rotation steps, each row followed by its count of steps:
The counts run from 0 to 448.
[135 145 101 111 163 142 104  58  97 161 130 137 181  99 119 124 142 109
 121 164 156 173 165 138  89 144 125 157 108 122 156 170 132 138 140 115
 156 133 129 142 152 152 170  95 101 175 112 145 114 132 122] => 192
[132 154 156 123 154  88 118  89  70 136 121 131 140 115 148 119 139  97
 130 123 105 155 153 141  91 161  98 160  86 127 143 148 173 143 124 101
 155 146 121 143 151 148 159 117 136 176  84 128  85 185 119] => 419
[134 154 144 118 151  98 119  79  69 142 121 132 146 116 144 130 148 103
 120 129 117 162 153 133  95 164  96 165  89 121 140 151 169 147 132  99
 155 139 108 141 152 146 160 119 138 169  85 133  75 174 109] => 421
[105 138 154 144 117  64 118 118 113 174 110 135 165  91 152 128 115 131
 138 134 128 132 171 145 134 136 160 147 117 136 143 162 153 109 152 104
 166 109 111 164 107 147 162  96  83 179 104 104 151 169 142] => 8
[126 155 132 165 127  39 110 107  94 157 139 131 152  99 178 107 111 104
 137 118 129 136 181 146 147 136 140 122 113 169 134 140 170 119 155  96
 160 122 128 153 125 148 166 132 115 180 114 128 103 148 145] => 399
[155 136 114 149 150 109  92  80  94 180 153 122 139 125 149 136 124  81
 123 146 117 140 181 130 124 142 139 131 113 151 149 148 173 116 133 129
 185 101 146 130 155 148 151 143 139 188  94 131  78 141 148] => 408
[127 144 124 173 121  91 102 116 111 210 150 129 153  86 147 144 126 118
 107 143 143 121 190 125 146 123 160 122 130 152 160 139 156 107 156 130
 165  85 113 150 106 152 167 107 113 159 100 123 134 149 138] => 391
[126 150  93 106 143 124  96  66 124 150 152 116 192 104 129 127 149 102
 129 155 139 144 159 123 140 129 150 132 132 142 154 158 126 112 152 130
 181 126 152 142 159 155 178 109  79 180 114 146 128 106 129] => 349
[125 140  94 135 142  95  93  76 105 171 128 129 182 103 152 142 122 109
 138 149 142 147 174 131 149 124 151 144 119 155 133 169 147 110 166 108
 179 110 118 140 139 144 168 130 101 189 115 124  97 116 138] => 17
[138 151 111 158 136  64 114  83  92 159 142 129 150 118 166 121 110  96
 133 130 127 149 181 141 140 142 136 126 109 159 129 147 171 124 158  97
 171 112 127 136 146 146 166 145 132 186 110 136  70 125 138] => 403
[125 163 121 140 167 103 145  69 114 138 127 141 163 103 127 127 167  93
 115 187 126 165 150 143 120 161 138 113  98 110 163 140 127 147 135 123
 158 104 137 104 155 154 194 109 134 163  92 151 120 115 109] => 366
[ 99 161 114 128 121 136 129  59  71 150 153 145 169 134 142 120 142 139
  93 140 137 169 144 112 104 140 150 137 124 145 145 114 138 115 160 133
 130  96 105 176 137 136 188 110  97 156 113 150  91 154  88] => 288
[118 161 108 127 122 145 103  68  87 176 166 131 161 118 137 123 150 131
  92 138 139 143 150 111 108 129 177 118 144 154 165 108 150 105 140 156
 133  98 129 181 135 144 183 114  98 158 120 141 126 171 114] => 293
[167 150 124 146 119 106 119  81 113 181 181 117 119 129 132 114 121  88
 100 125 114 133 180 136 109 160 149 112 138 131 168 121 175 122 130 145
 175  97 154 141 157 159 157 136 126 166  99 151  92 142 147] => 79
[130 165 131 145 126  42 115  87  87 177 121 126 159 108 153 109 109 106
 123 118 129 134 166 140 104 141 127 150 122 127 142 141 184 132 169 114
 156 150 130 150 136 145 166 131 103 145 116 137  83 161 113] => 245
[103 176 144 127 127  78 138  85  98 158  97 147 149 101 142 110 147 129
 121 144 117 149 129 150  96 155 187 116 122 114 158 126 162 131 126 131
 120 120 118 155 132 145 191 118 108 159 126 117 152 202 118] => 145
[136 160 115 114 119 106 110 102 125 186 128 130 148  85 128 158 163 130
 117 132 121 128 159 129 158 145 204 108 132 126 153 149 156 107 130 127
 163  85  96 146 132 159 170 122 115 175 111 104 148 171 141] => 158
[114 168 141 127 159  71 129  89 116 105 135 130 171  94 149  94 162  88
 138 158 117 145 141 151 127 151 135 112 106 139 163 142 137 138 120 115
 153 149 168 131 152 163 190 108 109 178 102 145 158 139 132] => 359
[128 162 153 102 102  76 165  92 123 130 119 141 134 114 127 122 139 124
 131 110  98 165 150 156 124 190 161 135 114  90 138 149 154 131 123  95
 161 102  94 146 153 158 166 113 110 190 101 121 121 167 142] => 322
[124 153 136 165 124  41 110 116 100 161 140 128 149  96 174 106 107 110
 134 117 130 131 181 145 146 132 143 122 112 170 143 138 172 118 152 100
 158 123 129 158 116 149 167 126 114 179 112 126 115 154 148] => 398
[111 156 137 134 139 130 129  73 101 172 128 140 146 126 129 120 150 114
 107 172 113 141 135 130  89 149 193 112 128 120 173 118 155 118 120 164
 140  89 151 150 142 141 187 119 108 160 110 128 148 184 119] => 139
[106 171 130 103 107  85 127  87  94 119 150 113 181 115 138 136 166 125
 118 113 106 135 139 104 160 141 124 153 122 130 136 134 143 115 170 115
 168 128 100 156 150 148 185 116  85 154  89 143  92 135  85] => 111
[139 132 111 133 156 112  72  90 107 172 144 116 169 100 151 136 136  92
 140 152 129 128 175 126 140 119 152 132 119 168 154 162 154 104 131 126
 185 117 154 145 142 152 156 124 111 194 101 118 131 141 154] => 22
[152 163 138 106 116 106 132  94 131 158 148 126 117 110 121 129 161 111
 117 121  95 137 150 144 127 175 193 101 135 109 166 128 164 119  98 135
 163  90 126 143 156 167 164 129 128 182 101 118 143 180 159] => 315
[135 160 111 115 120 110 109  98 123 191 125 130 149  87 121 164 164 130
 117 135 123 131 158 126 153 143 202 110 133 121 154 146 155 111 136 128
 158  85  88 142 135 158 173 127 116 173 111 106 141 167 136] => 157
[161 151 147 143 120  92 119  95 111 175 169 117 112 126 132 106 123  88
 109 115 105 125 174 142  98 162 143 122 135 120 172 120 181 123 119 147
 174 112 165 150 153 158 149 125 121 162  95 142 111 170 155] => 82
[103 159 107 129 118 141 122  60  76 157 158 142 168 132 137 124 142 136
  90 141 138 162 145 112 105 137 155 137 130 147 148 114 141 113 157 141
 133  95 108 177 139 136 186 114  99 158 113 149  97 155  93] => 289
[139 157 120 153 123 124 108 106 101 190 189 132 147  84 131 133 155 129
  77 123 157 135 188 112 135 129 137 118 127 152 175 118 141 117 146 129
 143  95 100 167 117 161 167  94 121 146  96 146 129 151 122] => 60
[103 179 134 122 125  71 143  77  95 157  93 149 155 100 139 116 149 133
 122 138 123 153 129 151 106 157 186 118 117 110 148 134 163 136 139 118
 117 119 100 148 135 146 193 121 110 157 130 120 134 190 111] => 147
[101 163 151 166 132  58 153 108 102 166 113 154 160  82 144 124 140 131
 108 151 143 156 165 145 127 151 136 132  99 115 151 139 139 140 160  99
 136 102  88 137 109 151 188  92 119 150  99 135 131 153 107] => 381
[149 160 136 157 137 108 129 116 128 166 183 126 142  80 130 133 174 102
  93 146 131 133 183 126 155 149 137 100 117 138 183 122 130 127 128 129
 164  88 124 126 131 172 177  97 137 154  73 151 144 126 132] => 216
[167 153 113 148 121 106 121  79 111 181 185 121 122 129 131 113 122  89
  99 125 122 140 184 136 112 158 149 112 139 130 164 119 171 121 138 140
 173  94 150 142 159 157 158 135 129 163 103 153  82 134 145] => 78
[111 171 160  99 104  71 119 114  98 134 141 106 167 104 137 131 167 128
 122  99 100 116 136 115 140 145 121 162 123 120 149 136 163 116 148 123
 164 147 113 167 139 154 171 105  79 149  80 128 125 177 101] => 106
